One turning vector, and how many ticks it has turned
The counts run from 0 to 121.
[-26 -16  14  -1   7 -13   5 -16  47  -3  10  12 -10  15  -9   0  -6 -14
  21  21   5  -8  -1  12  13  -4  -6 -22  21  13 -32  23 -12 -17]  68
[-25 -15  20  15  11   6  -1 -27 -10  -2 -16  10 -27  -2   8  31 -18  -3
  18   2 -25  20  -5 -26  17 -24  16 -31  20  10 -11  -1   7   3]  91
[-16  15  -1  15   2  17  -7  10  -2  12  10  19  -1 -33  -1 -12  -5   7
 -12  -1 -27  37  20  14  40  15  20 -37   2  -4  24   4   5   7]  4
[-12  -2   5  35 -17   0  22   7 -20 -14  13 -24  12 -23  19  -8  16  19
   2 -24  -5  28  -4 -15  23   7  15 -19  -6   9  15 -18 -19  13]  109
[-23 -24  12   2  -5  -8 -22  25  15  11 -16  26 -25   8   9 -17   2  -6
   3 -13 -38  11   6 -11  -5  17 -16   0  13  -6  20   3  44  -1]  12
[  1 -25  14 -24   0   5  -5 -16  -3 -25   7   2 -19   9  26 -33 -17  12
  -8  -3 -19   1   1 -21  -5 -12 -39 -19  -7  15   5 -36  13 -10]  18
[-13 -19   4 -21   7  -3 -31  17  -2  19 -20  17 -26 -13  15  -7 -11 -12
  -5  -5 -45  24   9 -10  -6  15 -11 -13 -13  -4  14  -9  28  -5]  11
[-17 -10  24  18  -2  -9 -16   7   3 -28  -9   7 -14  27  29   0  12   6
  -3 -41  13  18 -17 -13   5  27 -26   5  -6 -17   5 -14  -2   1]  101
[-14 -38 -14 -19   8 -21  33 -16  33  -8  29   4   8 -18  -1  -5 -11  -6
  11 -16   5 -18  -6 -29  -1  -1  -7  19  -7   3  12  11  -9 -16]  45
[-26 -29  -7  28  19 -16   7  -6 -25  15 -10   4  25   8   5   8  11  23
 -16 -18 -15   9 -40  22  11   5  22   8  13 -13  -8 -10  11   9]  31
[-27  12 -12  22  -5   7  -5  24  12  11  12  11   0  -2   4  -7  -3  -4
   9  -5 -27  24  11  23  44  27   9 -20  -1 -13  11  30  22  -3]  5
[ -5 -43   2  -6  21  -1  12 -13  -1   0  12   2   1 -23 -12 -19  -7  19
   7 -10   4   9 -11 -35  -5   6  21  -5  -1   9 -13 -11 -56  -8]  47
[-26 -18   6  -2  18   1 -24 -27  -8 -21  -8   0   9   3  34  28   9 -17
  -8  -9 -12  20 -29 -13 -34  -2  -1 -16  -1 -15  -7 -26   2 -11]  98
[-31 -18 -18  -2  -8  -4  27 -14 -11  14  28  -3  10 -24   4  -3   8 -13
  -3 -30 -40  24  12  17   1   8  32  -3  -1 -28   0  -6   6   7]  115
[ -2 -12  -7   3  19  31  21 -23 -31 -17  21  -8   7  11   5 -12 -15  26
  -7  -7 -19  11 -24  13  21 -16  -2 -23  -7   1 -11 -32 -12  -2]  25
[  6  -5 -20   8  -3 -34 -28   1  -2  23  11  -2 -13 -31 -11  -1 -30  15
 -27 -21  -8  13   1   1  -6  10  17   9 -24 -13   7  -9 -27 -13]  55
[-28  -8   6   5  23  11   0 -11 -12 -22   1  16  -6  24  -5  37   5 -16
  -3 -13 -26  28  10   4  18  32   8 -27  23 -12   5   2  10  10]  93
[-11   0 -21  26  -8  -4  17  19 -22 -12  12  -5  18 -40  -1  -2   6  18
   5 -17  -5  22   6 -16  32   9  -2 -32 -14   1  24  -3  -5  17]  110
[-13  12 -15   6 -16  -8   1 -12  -3 -18  -9  14 -28   8  -8  -9 -24  35
  -8 -15 -11   9  17   0  38 -11 -16 -11  32  13 -15   8  22  18]  85
[  4 -12  -6   6  24   3  -1   9  -7 -20   6  25  10 -11   8  10 -25  29
   8  11  -1  -9 -21 -35  42  -1 -26 -21  -9   5  33 -12  -3  -7]  22
[-25 -48  18  -5   9 -56   9  20  -8   9 -13 -22  -2  -2  11  13  -1  -7
   3 -11  10  -7  -9 -15   8   9  -9   1  -7  14  -4   3   2   5]  39
[-27 -17   4   4  -6 -13  11  20 -15  23  25 -24   1 -26  17   3   6 -21
  15 -30 -39  29   5   4  -1  21  22  -6 -16 -19   5   0   3  -6]  116
[-17 -14 -15   2  -4  -6  31 -13 -14   0  14  -8   0 -22  12 -12   1  14
  35 -16 -21  12  -9   6  19 -35   6 -29 -16  -9 -40   3  -7   9]  113
[ -6  11 -29 -24  13   5 -49   5  11 -14  -5  11  -9   4   6  -1 -25  23
 -31   7  10  26  -8  18  10  18 -10 -15  -8  -1 -21  -1 -13  -2]  77
[-19 -29  -3  20   4 -30  -1  18   2   9   3  23  18  -4   0  -9  32  -3
  30 -11 -30  -3  -2  -3 -16   9   7  -5  21 -25 -15  10   6   6]  119
[-17  27 -15  18 -10   7  13  -4 -19 -24  18 -29 -10   6   3  13 -11  -1
   3   2 -21  24   9   5   8  -7   0 -32  28  32  -8 -11  20  -4]  87
[  8  -6  -8  21 -18 -40 -27  11  11  23  15   9 -23 -13 -22 -13 -25  12
 -25 -37  -8  -2  12   2   2  24   8  24  -4 -16   5   8  -9  -8]  56
[-10 -24  -6  48  12  16  -2  -2 -16  22  -2   7  -5 -17  -3  -6 -21  19
   8 -17 -22  -1 -44 -17   7 -20  -2  -8 -24 -11   7  -8  13  -7]  29
[-32 -46  -2  -1   9 -56  10  -4  -6   6  -9  -8  18 -14   1  23  13  -8
 -15  -9   2  -3  -7  -2  -2  16   1  11  -1   9  19  -5  27  11]  38
[ -2  -2 -15  20   1   1  -4  -1  -6 -51  -6  27  19 -15   0 -13  25  14
 -11 -19  15   8  -4  -9  -9   1 -40 -31  -4  -2  -6 -24   7  19]  103
[-26 -12  -2   8  11  13  -8 -31  12 -35   4  15  11  16  17  18  19 -22
   3 -15 -11   6 -30  -1 -31  -1  -3  -4  15 -21 -16 -13  19  -8]  97
[-19 -44   1  -1   3 -11  25 -23  25  -7  23  -6   4  -9   8  -6  -1   7
  15 -16   4  -9 -21 -30  -6   2  13  14   5   5  -6   6 -33 -16]  46
[ -2 -24  -5   1  18  -4  13  -9   2 -28  16  29  14  16  10  -6 -21  30
   9  -7  -4 -16 -23 -12  56   0 -21   3   4 -14  15   1   6  -6]  23
[-21   3   2  12  21  18 -12   2  -3 -24   3  12 -29   8 -12  23  -8 -23
  28 -15 -19  13  -9  -8 -10   6 -38 -31 -17  -9 -18   2  15   2]  95
[ -6  -1  -2   6 -12 -63  -3  -1  15  11  15 -28  -7  -2  -2  13 -29  -6
  -7   8   3  -7   6  28   7  -7   0 -11  -1  13 -30  -1   7 -24]  61
[-23 -34 -18   5   9 -36   6  -3 -14   8  -9   1  20 -35 -16  10   8  -7
 -19  -1  -5  -6  -8  -6 -30  -9  -8  -5  -6  15  16 -14  33  17]  37
[-23  -5 -21 -11   6   7  -7 -19  15   8  -2  29   6 -12   7 -19   4   1
   4   2 -46  14  -3  26  -3 -21   0 -25  17 -20 -19   5  36   5]  8
[ -8 -13 -34  13  -3 -22  -7 -23  14   2  31  -4  27  -5  -6  -9  -3  18
 -14 -14 -10  -4 -19  17 -29   3  30  17  14 -25 -24  -7 -22 -18]  53
[-14   5 -16  -3  -8 -22   9 -10   0 -32  13 -22  24  -6  45   9   3   4
  -3 -17  20   7 -24   5   6   0 -24 -10 -24  -3  -5 -18   4 -10]  105
